One turn sends every row of this set to another row. A few are shown first. Where does it send the rows asked after them?
Tegin: [ 16  26 -45 -23 -29 -25 -15  14   0  23   3 -20 -10]
Goru: [-13   9  44 -11  34  22 -23 -35  39   0 -25 -41   3]
Kup: [-13 -45  21   6 -39  25 -49 -29  43  27 -22  34 -39]
Luro: [ -2  18 -22 -23 -41  -5  14 -26   5  29 -45  38 -10]
beze: [  3  18  -8  -7 -54  11  16 -20   4  39 -47  26 -12]
Podop: [-26 -35   4  -5 -17   8 -23  25  -6  71 -33  -7 -26]
gota: [-39 -25 -38  28 -30  -3  20 -28  20  42 -18  11 -10]
sufu: [-17   5  19   0  23  -6 -56   1  24 -35  29 -36  -3]
pofi: [-37  11  19 -39 -49  -9 -33   0  23  29  -6  20  14]
fenuz: [-24 -49  12 -41  -6  20 -20  -9   5  29 -62  32   3]
ripal: [-14 -44  22  34  46 -24  -6 -30   3 -37 -31  20 -10]
Batek: [-41   3  30 -49 -38 -16   3  -5  -4  24 -18  -4 -16]
ruzo: [ 14 -25   1  35  21  40   9 -39   4 -27 -56   1 -29]
Mol: [  4  -3   5  20 -19  45 -18   1  -7 -27  26  41  31]
Lepus: [ 21  -1  32  -3 -38 -11 -79   4  18  37 -19  16  -6]
Tigof: [ 21 -36  75   2  36   5  -8  -9  -7  11  -3  -6 -15]
kegu: [ 10 -26 -29  17  -7 -27   4 -21  12 -63  16  19 -13]
ziri: [ 39 -63  13  27  22 -25  16 -15  -2   8 -26   6 -37]
nezum: [-49  -8 -27 -37  13 -17  14  -8 -11  11 -36  25 -17]
muta: [ 59 -33  32   3  15  28 -35 -25  19 -35   0 -13 -16]
zur: [ 51  -3  13  33  49 -32 -20 -19  15  -3  -1  19  -7]
pivo: [-20 -18   5  22 -41   1 -23   2  -6  46 -41 -19 -58]
Fegum: [-19 -22  -3  23  19  39 -32  34 -29  -8  18  16  20]
sos: [ -6  -1 -14  23 -42   1 -17 -17  37  41  26 -13 -48]
sesar: [  8 -54  11   2  14 -60 -33   7  20 -21  24   2 -14]
nub: [ -6 -37   7  25  58 -29 -11 -27  29 -12   2  31  10]
bos: [-20 -12   0  32 -28  -4 -10  -8 -27  12 -23 -23  57]
Sumom: [-44 -28  -8   5 -56 -17 -56   5  13  10 -25   0 -42]
fif: [  9  -1  23  24  -4  56   3   1 -17   4  24  21  26]
Ludo: [ 21  14  13  36  48 -29 -14 -14 -10 -21   8 -24  -4]
Fiteb: [ 17  28   4 -45   3 -22 -38  14 -21  15 -38  17 -27]
Gepa: [-26  19  22 -50 -29 -17 -27  -4  17  41 -12  20   7]
Legem: [ -4 -46  -7  11  24  18  12 -35  28 -34  29 -27  -5]
Vib: [-15 -23 -46   0 -44 -16 -56  15  22  28  -9   8 -34]
Vati: [  8  15 -24   7  -1   9 -17 -46  44 -51 -38 -14  -6]
Moba: [ 27 -36  -4  12 -48  14 -14   7 -28  12  -8 -35  35]
Leme: [ -8 -24 -48  -2 -53 -14 -47  25   5  15 -27  19 -28]
dedad: [ 35 -32  -3 -12  36  34 -40 -28  49 -32 -16   3  -4]
davub: [-14 -39  -4   4 -18  16 -31   7   9  72 -39   2 -40]
tet: [ 19 -14 -16  -1  48  27  -2 -25  44  -6  14 -34  -7]
vap: [ -2 -64  -2   2 -46  17 -20   0 -17  -1 -16 -17  47]
lep: [ 37 -31  41 -10  16  32 -33 -29  32 -40 -13 -19 -18]
gotud: [ -1  10   0 -36 -63 -15   0 -15  -9  -2 -45  19 -30]
mos: [  7 -12  10  26 -39   0 -39  -6 -29  -3 -42  -6  53]
gefa: [ -6 -37  19  26  47  -9 -23 -33   2 -46 -33  25   7]
bibo: [  3 -23  -8   5  17  16  16 -35  35 -42  19 -40 -18]
suzus: [ 25   3  23  34  39 -45 -24  -6  -3 -25   5 -14 -18]
gera: [ 15 -14 -15  37   8  46 -24  26 -39 -12  -4  24   8]

Tegin goes to ruzo
muta goes to Leme
nub goes to Batek
Now these:
mos goes to Mol
Fiteb goes to Vati
bibo goes to davub

